-38 -22 -8 -11 -30 -21 -27 -10 -11 -20
-7 -34 -32 -25 -24 -13 -26 -18 -25 -26
-51 51 28 34 43 51 44 51 58 55
->
-7 -34 -32 -25 -24 -13 -26 -18 -25 -26
-38 -22 -8 -11 -30 -21 -27 -10 -11 -20
-51 51 28 34 43 51 44 51 58 55

38 5 -3 30 7 1 -12 21 1 8 28
10 -38 -2 12 44 -11 9 18 7 -36 26
-11 -12 9 61 10 -30 -27 21 -15 5 -1
-2 28 9 17 63 -17 -1 35 37 -54 4
-3 15 8 4 57 -6 37 37 35 -33 14
0 13 8 52 16 -10 -4 -9 -1 5 11
15 -37 4 4 13 14 13 -4 23 1 7
-19 38 0 -23 8 -16 6 42 5 -13 -8
->
10 -38 -2 12 44 -11 9 18 7 -36 26
15 -37 4 4 13 14 13 -4 23 1 7
-11 -12 9 61 10 -30 -27 21 -15 5 -1
38 5 -3 30 7 1 -12 21 1 8 28
0 13 8 52 16 -10 -4 -9 -1 5 11
-3 15 8 4 57 -6 37 37 35 -33 14
-2 28 9 17 63 -17 -1 35 37 -54 4
-19 38 0 -23 8 -16 6 42 5 -13 -8

-43 5 35 -40 -66 19 41 7 -33 -69
-42 -21 32 -35 -70 -41 36 4 -55 -37
->
-42 -21 32 -35 -70 -41 36 4 -55 -37
-43 5 35 -40 -66 19 41 7 -33 -69

-34 53 -14 -47
-25 39 -10 -35
12 -33 42 37
0 43 -28 -23
->
12 -33 42 37
-25 39 -10 -35
0 43 -28 -23
-34 53 -14 -47

-50 30 46
22 -13 -23
-38 34 44
43 -46 -58
->
43 -46 -58
22 -13 -23
-50 30 46
-38 34 44

-40 -37 0 -48
22 27 -55 -41
19 17 24 -41
-14 -17 -48 26
->
-40 -37 0 -48
-14 -17 -48 26
19 17 24 -41
22 27 -55 -41

-5 -45 51 20 -49 8 47 -15
0 59 27 8 -17 26 -16 30
0 21 33 -14 -55 27 16 14
-6 -24 37 14 -31 2 31 -11
-3 26 -15 29 59 -14 -33 7
4 63 38 -14 -53 38 -5 36
-6 -29 34 19 -26 4 28 -11
5 47 27 -22 -54 36 3 27
5 -28 -17 -32 -23 0 17 -12
1 -18 3 -32 -44 9 22 -5
-4 -43 33 -10 -61 7 46 -17
-5 28 37 21 -15 15 0 15
->
-5 -45 51 20 -49 8 47 -15
-4 -43 33 -10 -61 7 46 -17
-6 -29 34 19 -26 4 28 -11
5 -28 -17 -32 -23 0 17 -12
-6 -24 37 14 -31 2 31 -11
1 -18 3 -32 -44 9 22 -5
0 21 33 -14 -55 27 16 14
-3 26 -15 29 59 -14 -33 7
-5 28 37 21 -15 15 0 15
5 47 27 -22 -54 36 3 27
0 59 27 8 -17 26 -16 30
4 63 38 -14 -53 38 -5 36

40 1 -18 23 30
-7 -23 -55 -18 1
-24 9 -21 -40 12
-29 -22 5 9 -41
-18 65 27 -74 65
5 -8 -21 2 3
-34 -33 -45 -9 -29
->
-34 -33 -45 -9 -29
-7 -23 -55 -18 1
-29 -22 5 9 -41
5 -8 -21 2 3
40 1 -18 23 30
-24 9 -21 -40 12
-18 65 27 -74 65
---
-58 -2 -5 -50 57 19
-16 10 9 11 27 10
-41 38 23 11 66 39
-50 36 11 17 64 18
->
-2 -5 -50 57 19 -58
10 9 11 27 10 -16
38 23 11 66 39 -41
36 11 17 64 18 -50

-13 2 11 5 -6 3 14 9 -14 -7 -29 58
-32 -24 -45 34 -15 -5 65 -1 8 -21 -6 8
->
2 11 5 -6 3 14 9 -14 -7 -29 58 -13
-24 -45 34 -15 -5 65 -1 8 -21 -6 8 -32

-65 39
-27 8
62 -27
-66 54
-30 10
-67 59
->
39 -65
8 -27
-27 62
54 -66
10 -30
59 -67

21 -9 9 42 1 0 -8 -40 -39
48 -20 -25 40 20 -49 27 -12 -6
-14 -26 -59 -21 -7 -47 1 57 64
-55 -29 -23 -4 -48 -14 -47 40 22
39 -10 6 58 13 -25 9 -52 -51
28 51 12 -35 72 11 69 8 21
->
-9 9 42 1 0 -8 -40 -39 21
-20 -25 40 20 -49 27 -12 -6 48
-26 -59 -21 -7 -47 1 57 64 -14
-29 -23 -4 -48 -14 -47 40 22 -55
-10 6 58 13 -25 9 -52 -51 39
51 12 -35 72 11 69 8 21 28

-18 25 13 5 37 -21 -13 15 -1 15
6 -23 13 0 20 0 -19 -3 32 55
-8 21 16 16 -27 -4 -40 2 -6 -28
->
25 13 5 37 -21 -13 15 -1 15 -18
-23 13 0 20 0 -19 -3 32 55 6
21 16 16 -27 -4 -40 2 -6 -28 -8

7 24 32 -20 50 24
24 -35 7 28 42 -7
-12 63 -1 -9 -46 24
->
24 32 -20 50 24 7
-35 7 28 42 -7 24
63 -1 -9 -46 24 -12

49 -2 29 -6 44 -5 -17 -16 -11 -6 3 44 -21 3 61
26 -17 16 29 36 -13 -29 26 -11 19 -10 30 -29 -8 26
-42 4 -12 6 -35 19 1 22 -3 25 25 -37 -4 24 -59
51 12 34 -31 34 14 -2 -33 -18 -12 27 42 -17 23 61
26 -14 12 34 40 -18 -29 16 -8 5 -27 32 -25 -17 42
50 13 29 -37 26 15 5 -30 -18 -13 28 38 -11 20 51
->
-2 29 -6 44 -5 -17 -16 -11 -6 3 44 -21 3 61 49
-17 16 29 36 -13 -29 26 -11 19 -10 30 -29 -8 26 26
4 -12 6 -35 19 1 22 -3 25 25 -37 -4 24 -59 -42
12 34 -31 34 14 -2 -33 -18 -12 27 42 -17 23 61 51
-14 12 34 40 -18 -29 16 -8 5 -27 32 -25 -17 42 26
13 29 -37 26 15 5 -30 -18 -13 28 38 -11 20 51 50

-7 6 -7 -21 -6 24 -18 21 -1 20 16
-1 -12 5 27 -5 -14 -16 -11 -33 -19 0
23 35 -9 -64 10 9 62 8 18 15 2
1 10 7 -23 5 13 0 -7 8 19 6
->
6 -7 -21 -6 24 -18 21 -1 20 16 -7
-12 5 27 -5 -14 -16 -11 -33 -19 0 -1
35 -9 -64 10 9 62 8 18 15 2 23
10 7 -23 5 13 0 -7 8 19 6 1
